Each path below is one point turned by a fixed rotation once a step. After each direction that follows a path, write how fast that rotation turns it, in degrees each step (0 if it stays still).
Each turn is a multiple of 5 degrees from 10 to 175, or 0.
Each row of a path follows its step; steps can be skipped.
Rotation 1:
step 0: [-13.1  -4.0  -6.2 -34.7  -7.0 -19.4  29.8  13.3 -12.0 -19.7  -2.8   9.3
   2.5  -2.0 -12.9   9.5  27.0  11.1 -14.4  15.3 -22.1   8.4 -20.3   4.8
  18.4 -20.5   3.6  13.5]
step 1: [ -1.4 -22.8  11.7   3.1  -6.0   9.8   6.2  -2.2 -20.3 -16.6 -32.6   2.5
  -7.3  -9.0  14.1 -26.9 -14.4   8.4 -12.7   6.9 -30.4  12.1  -8.5  -3.5
   2.8 -26.2 -22.9  20.3]
step 2: [-10.3  29.2 -22.5  -3.5   5.1  -9.9   5.9  -1.3  -2.6  -6.9  11.8  -8.0
  17.2 -18.9  17.6  -5.0 -29.9  12.4  10.1   7.6 -29.5   1.3  -6.4  17.7
  13.5 -28.0  -2.4  27.4]
step 3: [ 22.2   8.2   9.1   9.2  15.2   6.0   9.3  20.6   1.1  -6.5 -10.7  20.9
 -16.8 -21.4  15.4  19.8   5.4   3.2 -17.7  20.7 -10.9  -7.2 -13.0  25.4
  -2.5 -42.9   7.2   2.0]
step 4: [-17.7   4.1   7.9  -2.5  -0.4  -5.7  46.3  11.8 -19.3  -0.5 -24.0  16.5
  10.5   9.6  19.5  14.0  -6.3 -10.5   5.5  22.0  11.5   5.1   8.4   0.8
  19.7 -18.6  -3.6  28.4]
step 5: [  2.7  13.0  12.9  -2.8  -1.6  27.5  25.7 -25.0 -21.7 -15.0 -15.6 -10.9
  15.7 -11.6  -4.0  14.7  -5.5   5.8 -19.5  10.3 -22.6 -10.8 -28.2  16.1
  13.2  -4.6 -26.0   8.4]
step 6: [ -5.2  -7.6  -9.4  -2.5  12.1  23.1   0.5   5.1  23.4 -20.7 -11.2  -3.3
  11.5  -2.5  15.0   5.7   5.9   9.2  11.0  12.1 -16.4  34.8   0.8  31.0
  28.9 -23.2 -10.1  17.2]
step 7: [ 21.8  19.2  15.0  -7.7   6.0  12.4   5.7   0.5  14.4  -1.5 -23.3   3.9
  16.0 -20.9  17.1  19.8 -23.7 -28.0   0.2   5.0 -19.8  -1.4  18.4  -8.8
 -10.0 -32.1 -16.3  18.0]
step 8: [ -2.7  38.6   4.8  -8.3  10.5   3.1   6.5   0.5  -7.3 -19.2 -18.5 -16.2
 -10.0  -0.1   5.5  21.7   7.4  -4.2   4.5   5.0  20.1 -22.8  13.3  29.1
  22.5 -22.7   0.2  22.1]
step 9: [ 22.9   4.3  20.3  16.3   2.5  19.9  20.7  17.8  -0.4   9.7 -20.2 -15.0
 -13.2  13.7  -9.6  31.6   2.0   0.6  -0.8  21.6 -11.4  14.0  -7.2  16.0
   8.8   8.5 -18.9  27.9]
step 10: [ -9.0   2.2   5.3 -21.3  -9.3  20.8   6.5  16.3   1.0 -23.5  -0.2 -12.5
  26.8  12.3   0.5  39.1   0.9   2.6   7.7 -17.7 -17.0   8.5   1.4 -18.0
  28.4 -10.0 -17.1  13.8]
step 11: [ 28.4  10.6   3.4   1.8   0.6  18.5 -12.0  -6.8   1.2 -20.8 -35.2 -31.3
  12.6   2.7 -17.9  -3.3   7.7  13.6  -6.0   6.1 -16.9   2.0  24.6   0.0
  -0.2 -35.1  -8.1   2.6]
Speeds:
[  4.9  -1.4   1.7 -11.4  -2.6  -5.6  -4.1   0.8 -10.3  -5.0  -2.4  11.0
   4.1   4.7  11.4   4.6   9.2  -0.1   5.6   2.2   0.7   4.7   8.7  -6.5
 -10.2  -2.6 -10.9  -5.3] | 110
[ 1.8  4.3  9.1 -8.3 14.5 -5.0 10.6 -1.4 -5.2  4.4 -5.3  6.8 -8.2  8.0
 -1.9  2.1  5.0 -6.2  1.9  0.3  1.8 -8.5 -0.6  2.4 -2.4  5.2 13.9  4.7] | 80
[ -1.1  -1.7  -3.1  -3.9  -7.4  -2.1   4.5  -1.2  11.3  -0.1  -6.4   1.5
  -0.6  -5.0  -7.6   2.8   3.6  -4.8   0.0  13.0   5.5  -7.6   6.3 -12.4
   2.6 -13.3   7.9  -8.7] | 95
[ 0.6 -6.7 -0.9 12.3  2.7  0.9  2.4  0.7  3.3  9.5 -9.6  2.9 -2.0 10.6
  1.5 -8.1 -6.8  3.4  9.8 11.8  1.8 10.6  9.8 -3.0 -1.6  2.3 -1.2  7.6] | 140
Rotation 2:
step 0: [  7.9 -17.6 -12.1  -2.3 -10.6   7.4   3.9  10.9  -1.8  -2.6  18.7  31.9
  20.5   8.1 -14.1  20.5 -26.8  -4.7  10.1   4.3  13.7  -3.6   7.2 -27.8
  24.5  -2.9  16.9  -5.9]
step 1: [  8.2   8.4  -1.9  10.5  -4.0  -7.9  11.0  -0.6  -5.7  12.3 -27.9  19.4
  19.9   2.7 -21.6 -13.5   3.2  -4.1 -14.3 -19.4  19.7  -1.9  -9.4 -22.8
  26.5  -7.9  -8.4 -28.0]
step 2: [ 17.8   5.7  10.3   2.7  -7.5 -40.8  -1.8 -21.1   9.7  -1.2 -16.7   5.9
 -22.9  18.0 -15.4  17.8   5.4  -9.2  -6.2  17.2  -1.7  20.2   5.2 -16.7
  16.5   1.9  -9.2 -15.2]
step 3: [  9.0  25.3   3.3   5.1   4.2 -19.7  -1.1  11.7  16.2   3.6  -6.9  10.7
  14.2   9.1  -4.2   0.0   2.2  27.6 -26.7  14.8  -6.9  33.5  24.9  -0.7
 -12.9   1.1 -10.0  17.7]
step 4: [ -3.3  34.3 -19.6  -4.5  -3.7  -9.3  -3.4  24.0 -12.2   9.3  39.3  -0.9
 -12.9 -12.0 -20.3  13.1   2.9  -7.8  -0.3   0.8   4.3  12.8  23.2  -2.2
   2.6   4.8 -12.0  14.1]
step 5: [-18.9  10.6 -14.3  12.6   7.2   5.5 -20.5   4.8 -10.2   1.6  17.4  25.2
   6.8   4.5 -17.2 -14.4  -1.1 -12.5   3.6  15.5  20.5 -11.5   8.1 -14.2
 -27.6 -30.8 -13.4  -1.1]
step 6: [-29.4  13.0  -6.0   1.8  -8.7   8.9  -1.0 -18.3  16.5   8.1  19.3  14.1
   9.6  10.8 -10.5  14.4  16.6  -8.2 -13.2  15.3  -1.9 -27.0   5.7  -3.8
  22.9 -15.3   8.0 -24.1]
step 7: [ 28.5  26.2   8.7 -13.9   6.8  -1.4 -14.2  -4.5  -8.2 -12.0  -8.7  18.8
  25.0  16.7  -3.9  25.4  16.2   8.7 -10.8  11.1   0.5 -19.2 -21.7  -5.0
   0.6  -2.3  11.0 -17.9]
step 8: [ 38.3   7.9  11.5 -13.1   9.8  -4.5   4.5  -9.9   8.3 -17.1  16.4  33.2
  -0.5 -11.2  -2.8   4.1 -12.1   3.2  -5.6   2.5  -7.2  17.3   8.5   3.8
  34.1 -10.9   5.9  -6.4]
step 9: [ 33.9   2.8  -8.8   8.8 -10.7   9.1  -5.6  27.4   3.6   4.0 -10.3   1.6
   0.2 -29.5 -17.8  -4.8  -7.3   3.3 -21.4   8.9  12.8  22.1  11.2  -3.2
  -4.2  -6.6  -7.2 -30.4]
step 10: [ -1.1  23.3  -2.3  25.6 -21.1  -5.3 -10.9  -3.1   1.5 -16.0   2.0 -19.2
  -5.5  -0.4  -6.4  -0.1 -29.6 -11.8  -3.5  20.3   3.0  11.9  16.3 -34.5
  13.9  -5.8 -11.7  -5.0]
step 11: [-27.3   6.0  -1.3  -4.5 -20.6 -20.1 -12.6  21.7   2.3  -1.6  -2.7   0.8
  26.9  13.6 -12.3  -5.8   8.1  28.1   7.4  20.3   1.6  11.1   6.3 -31.3
   6.3 -15.4   7.5  -2.1]
Speeds:
[  7.9  11.8  -0.9   1.4  -1.9  -3.2  -5.8   1.9 -15.0  -1.4  -3.7 -11.8
  -7.2  -1.9  -1.7   9.6   3.8  -8.8   0.0  -6.2   3.8  -7.7  -7.2  -1.8
  -2.2   8.3  -6.9  -3.6] | 135
[ -4.1   2.2   8.2   5.9   6.1  -2.2  -4.7  -9.5  10.2   8.4  -1.6 -14.9
  -2.0   7.3  -6.9  -2.4   0.1   1.6  -2.0   2.4 -10.5  -2.9  -5.9 -10.8
  -2.3  -4.7   2.5  -8.6] | 85
[  2.5  -1.4   7.2   3.0   3.5  17.0  -0.9  -6.4   2.2  -5.6  13.0   9.9
   0.9  -1.2  -2.7   7.4   0.4   3.0  -0.1  -3.6   2.5  -6.3 -12.1   4.4
  -3.1   5.4   5.4  -9.8] | 45
[  3.8  -0.6  -0.6   2.9   4.1  10.8  -3.7   9.3  -2.4   5.6   6.3  -5.9
  -0.8  -5.1  -8.3   5.4 -17.7  -2.4  -0.9  -4.0  -8.6   4.5  11.5   3.6
  -8.7  -4.2  -3.2   2.6] | 70
Rotation 3:
step 0: [ -8.0  -3.0   1.9 -14.7  15.7  -7.3  14.1 -25.1  -7.1 -17.2   4.1  -1.1
 -16.4  16.9   8.0  18.5  32.3 -12.2   3.5  14.9  -2.1 -10.0   8.2   3.0
 -22.3 -20.5  -1.2 -13.8]
step 1: [  2.8  -8.6  -5.0  -5.1   9.1   7.1 -19.1 -32.3 -18.6   2.7  17.5  14.1
  -6.4  10.5  33.4   8.7  -6.2 -10.0   1.4  29.2  -4.6  -7.4 -13.5  -2.4
  -0.6  -6.0 -13.2   0.1]
step 2: [ -3.1  13.5 -13.0  -4.3  -2.5   1.4 -27.4 -18.3 -16.1  26.2  10.9   5.1
 -28.5   4.6  -6.4  20.2  13.3  -0.2   3.4   6.6  -7.2 -23.5  20.9  -5.7
  -9.6  -0.1  -8.9  -8.1]
step 3: [  1.7   0.3   0.4  20.8  18.6 -13.4 -12.5 -27.6  -6.0 -24.2  -2.7  -2.0
 -27.4  18.6   2.2   2.0  11.5  -7.8  17.8   8.0  -4.6 -10.1  20.5   5.4
 -10.8 -17.3  -0.5  10.9]
step 4: [-16.5 -10.5  -3.1   7.3  -9.0   5.0 -20.1 -24.7 -19.2   1.1   3.9  -6.0
 -18.8  17.6   0.3   8.8 -26.9 -19.9  10.3  29.6  -5.6   0.4  -5.2   2.4
   4.2 -10.2   4.1 -14.2]
step 5: [-10.9   7.0   2.4  -7.2  -7.6 -13.6  -3.9 -25.1  -9.6  19.2   5.1  -7.7
 -41.3  -2.2  -9.1   2.1  11.7 -12.2   6.0   2.5   9.7  -9.3   3.1 -13.4
   7.3 -16.2 -28.1 -10.5]
step 6: [  6.0   3.5   3.1  30.3  17.1  -4.3  -9.8 -15.9 -10.6  -5.9   4.4 -12.9
 -28.7   6.1  14.1   6.3   1.2 -25.9   7.8   7.4   0.1   4.4  13.1 -11.7
  12.4   7.5 -19.7  22.9]
step 7: [-21.0   5.1   5.1  14.5  -1.7  11.5  -6.6 -14.8 -13.6  16.5 -13.2 -14.3
 -27.0  10.0 -13.0   7.4   1.7 -34.2  -5.3  13.4 -28.7   6.9   2.1   0.6
   0.5   1.9  14.1  -6.8]
step 8: [-12.2   7.8  10.3  11.2  10.5  -9.8  10.3 -26.7  -8.2   0.8 -12.2  -3.7
 -23.3 -14.4  -0.9 -12.3  31.5 -22.0  -5.2  21.8  15.8   0.3 -10.7   1.4
   8.7 -17.8  -7.0  -8.9]
step 9: [ -0.8   0.5   1.4   9.4  16.2  12.0  -4.6 -16.7 -20.9   2.2   4.7 -18.9
  -6.9 -10.1  24.0  15.1   2.8 -30.8  -5.3  20.2  17.1   5.4   5.9 -10.2
   5.4  22.9 -11.9  -7.5]
step 10: [-12.2   9.6   7.1  -9.5   8.1   8.1   2.5 -16.0   2.9  21.9  -2.8 -12.8
 -18.5  10.6   9.8   6.0  30.0 -21.5   0.4   7.7 -28.5   0.1   6.7 -16.0
 -19.9  11.0  -2.1 -10.7]
step 11: [ -6.9   6.5  11.3  23.3  24.3  -8.1 -14.7 -22.4   2.6   1.7   5.6  12.7
  -8.2  -6.6  21.7  -6.9  31.5  -9.0  -1.8  29.4  -5.4  -6.4  -8.4   6.5
  -0.3  -3.0   7.2  -0.3]
Speeds:
[  4.6   3.9   2.5  -3.9   0.9  -1.8  -3.2   2.5   8.0  12.6   8.0   3.9
  -1.8   1.5  10.2   5.7   1.2  -1.1   1.7  -6.7 -13.4  -3.8  -1.1  -8.0
   6.2   6.5 -11.3  11.8] | 85
[ -5.1   2.0   3.5 -14.8  -5.8   2.1   2.0  -1.9   1.7   6.7  -1.7  -3.4
  -8.3  -2.9 -10.3   7.9   4.7  -0.2  -3.9 -14.6  -7.3  -2.2   6.7   4.1
  -3.3  -0.6   3.2 -13.1] | 140
[ -4.9  -2.9  -9.0   3.9  -0.5   7.8  -1.9   4.1   1.9  11.1  -2.0  -4.2
   2.1   4.2  -3.7  -2.4  11.0   2.8   7.5  -2.2   4.2  -8.5  -5.6 -16.2
   5.1  -9.8   8.9  -1.7] | 130
[ -7.0   0.5  -0.5 -10.4  -9.6   7.2  -3.7  -5.7  -5.9  11.4  -0.1  -0.9
   3.4   3.9  -0.1  -7.1   0.1   2.3   3.3   4.9   1.3  17.0   5.3   1.7
  -5.1   1.1   3.7  13.7] | 130
[-10.6  13.6  -8.1   3.5   0.6  -2.7  12.7   2.6   1.4   4.1  -1.7   2.7
   0.3   4.6  -9.0   2.5   3.9   4.6   9.5   5.4   0.1  -3.1  -6.9   8.7
  -5.9   5.6 -11.7   0.9] | 135
Rotation 4:
step 0: [ 11.1 -30.2 -13.7 -16.8   2.0  -2.4  -4.8 -15.0 -23.3  -8.3 -28.2 -13.5
 -16.3 -31.0  -2.6  15.5 -17.1 -10.4   0.0 -27.1 -15.1  16.0  -4.0  21.5
 -21.1   7.3   4.9  -8.5]
step 1: [-21.7   3.5   4.4  -2.9  11.2 -11.3   8.4   7.3  -5.5  34.6  -8.1  17.6
 -27.1 -20.6 -23.7 -14.1  -6.9   4.9   6.9  20.0 -47.2   5.2  -7.4 -10.5
  -2.0 -14.7  -1.2  -1.1]
step 2: [  3.3 -16.0   7.2  20.0 -17.3   9.3   5.3  -9.7  22.4  12.9  -9.8  -3.9
  25.8 -37.4   5.3   3.9 -32.3  -0.4   0.0  -9.4  -4.0 -22.1 -10.5  -6.8
  19.7 -13.7 -17.4 -21.3]
step 3: [  6.1  -5.4  -1.0 -12.4   1.3  20.4  10.0 -23.4 -23.5   5.7 -26.6  -3.4
   6.3  -1.2  15.6   4.3  -6.4  20.3 -13.4  10.1  -1.3  24.1 -12.8 -24.5
 -42.8 -18.9  -8.9 -14.6]
step 4: [  3.3  32.1   1.5   4.6  -9.8   9.7  12.7  32.7  -4.8  44.2  18.8  -1.8
   5.0 -16.3 -12.5  12.5   2.0   8.9  -4.1  34.3  -1.4 -10.1   4.8  -4.7
  -8.7   6.2 -11.7 -19.5]
step 5: [ 24.7  -7.7 -16.9   4.0   1.5  12.6   8.6  -2.7  -9.2  -3.4  -0.5 -10.3
   9.1  22.7   3.2  33.7 -38.4   1.8   3.5  -1.6  13.5   0.4  -5.0   5.6
  28.0  -3.5 -34.0 -24.3]
step 6: [-18.3   6.4  16.8   1.4  12.8   3.1  14.5  -3.4 -48.7  11.0 -10.2 -14.0
   6.9  35.3  -8.7 -15.7  10.0  -2.2  19.8   9.4   5.4   4.1   5.2 -17.6
 -16.0   0.8 -28.3   5.2]
step 7: [-12.2  12.7  13.6  12.1 -10.1   3.4   1.9  29.2  -4.0   1.6   1.3 -14.7
   5.1 -16.3   4.5  28.0  -7.0 -21.3  26.6  -0.4   6.9 -26.8   8.3  29.8
 -14.4  31.5 -14.1   0.4]
step 8: [ -2.0 -16.9 -18.2 -26.6  23.6 -13.5 -10.5  -5.1 -19.1  -7.4   2.2   3.5
 -12.1   6.5  10.1  20.4 -34.6  -2.9  37.7 -17.2 -19.4  27.0   8.0   2.9
  -2.0  10.0  -6.7  -3.1]
step 9: [-19.4  -5.8  13.2  18.9  16.7 -19.6  12.9  23.4 -22.3  19.1  -7.5  -2.2
 -11.9 -22.1 -18.4 -33.1  -4.1 -14.6  19.1 -16.3 -14.9  -9.5   4.0 -32.7
   3.6   8.4   3.5   2.0]
step 10: [-13.8  -3.7   3.6  28.1  -6.0  14.2   1.8  -1.5  15.2 -13.6 -30.4  20.4
   0.2 -25.5  17.3  22.7 -38.6 -10.1   9.5 -12.0  -4.3 -24.7 -13.1   1.6
 -14.8  -0.5  12.1  -3.7]
step 11: [-12.5   3.7 -17.7 -13.0  -2.0   5.0  -4.6 -21.1 -18.7  16.4  14.0  21.3
   6.3 -10.0  23.1 -10.4 -10.1  16.8   8.0  -5.9 -16.3  19.9  12.8 -29.7
 -31.1 -14.8  11.7 -25.2]
Speeds:
[ 12.1   2.8 -10.5 -12.1   3.5  -3.7  -3.3   8.7  -2.6   8.3   8.8  -0.5
  -6.7  -8.5  -2.0   7.5   1.5   2.9  -0.2   1.5  -2.4  10.5   0.6   4.5
  -0.8   9.2   8.6  -3.9] | 95
[ -3.5  14.1  -0.5   1.0   7.7  -3.4   2.5   6.8  -1.2 -11.6  -1.5  -7.3
   1.4   3.6   8.7   0.7  -9.1   2.9   8.9   0.1   4.8  -1.6   7.6 -11.9
   2.3  10.0   7.9   0.1] | 25
[ 11.7  12.4  -8.3   4.9  -1.9  10.3   7.7  -1.2   5.5   9.5  -5.0  -4.0
   8.9   0.3   4.1   1.4   1.5   4.1  -2.4   0.8  -2.3   4.1   6.4  -4.0
   0.9 -15.2   2.7   4.6] | 40
[  2.1   4.8   0.2   6.2   5.5   2.7 -11.0   4.1  -0.4  -1.9   8.5 -11.6
  12.7   2.2  -5.0  -3.1  -4.5 -10.0  -4.1   0.2 -10.7  -5.3 -12.6   3.5
  -3.3  -1.4   6.7  -4.1] | 140
[  0.6   9.6   1.0  -2.7  11.5  -7.1   1.7  -4.8   1.2  -2.5  -5.6  10.1
   2.9   8.3  -1.5   9.6   0.4  11.4  -0.4 -10.5  -4.9   3.0 -14.8   3.0
  -5.1  -0.5  -4.2   3.6] | 145
[  4.8   0.4  -0.1  -4.0  -8.3   7.8   4.2   0.6   3.6   4.3   5.5  -0.8
   2.4  17.4  -2.7   0.0  -4.7   2.4 -12.5   2.9  -0.2  -1.7   0.8  -5.9
  -3.7  16.9  -9.1   0.9] | 40
